In the data rows, zero lies at 4.5, halfway between 4 and 5.
Some points, one per row:
array([3., 6., 4., 3., 4., 4., 6., 5., 3.])
array([4., 7., 6., 4., 1., 4., 8., 4., 4.])
array([9., 5., 4., 4., 3., 6., 6., 3., 2.])
array([3., 4., 6., 4., 5., 7., 3., 3., 4.])
array([5., 5., 4., 3., 4., 2., 6., 7., 4.])
array([7., 0., 4., 0., 3., 8., 6., 4., 4.])
array([3., 3., 6., 5., 4., 6., 6., 2., 5.])
array([5., 6., 5., 8., 6., 2., 2., 2., 4.])
array([6., 4., 5., 5., 5., 8., 5., 4., 5.])
array([4., 7., 6., 8., 7., 5., 3., 3., 4.])
array([3., 5., 5., 7., 5., 4., 3., 5., 4.])
15 more points follow, each with its number after it:
array([3., 4., 4., 4., 5., 3., 4., 4., 4.]) 0
array([6., 6., 2., 5., 4., 5., 4., 9., 5.]) 1
array([3., 2., 2., 3., 2., 0., 3., 8., 9.]) 2
array([5., 3., 5., 6., 5., 7., 5., 4., 5.]) 3
array([4., 4., 1., 4., 4., 2., 4., 6., 6.]) 4
array([4., 1., 6., 4., 5., 3., 4., 6., 6.]) 5
array([2., 8., 7., 0., 4., 5., 6., 3., 4.]) 6
array([6., 5., 5., 3., 2., 4., 5., 5., 7.]) 7
array([3., 2., 5., 4., 5., 5., 4., 1., 6.]) 8
array([5., 7., 0., 4., 5., 8., 0., 9., 5.]) 9
array([5., 6., 5., 2., 3., 4., 5., 4., 4.]) 10
array([4., 5., 4., 4., 6., 5., 5., 4., 6.]) 11
array([4., 4., 3., 5., 5., 5., 5., 6., 5.]) 12
array([4., 4., 4., 5., 4., 7., 4., 4., 3.]) 13
array([9., 8., 5., 4., 4., 8., 6., 3., 1.]) 14
Which three of these numbered points are nearest to each point below by angle, seen from the average point of the first points? Their numbers follow each, nearest first.
array([3., 7., 2., 2., 2., 2., 2., 6., 5.]) > 4 2 10
array([5., 6., 4., 6., 5., 5., 5., 4., 4.]) > 1 9 12
array([5., 2., 3., 5., 1., 2., 3., 6., 4.]) > 2 4 5
array([5., 4., 6., 5., 4., 4., 5., 4., 4.]) > 5 2 7
array([4., 4., 5., 7., 6., 4., 1., 6., 4.]) > 9 5 0
array([4., 4., 7., 7., 6., 3., 3., 5., 3.]) > 5 0 2
array([8., 0., 8., 8., 7., 8., 5., 3., 4.]) > 3 8 5
array([5., 4., 4., 3., 3., 4., 4., 4., 4.]) > 2 10 4
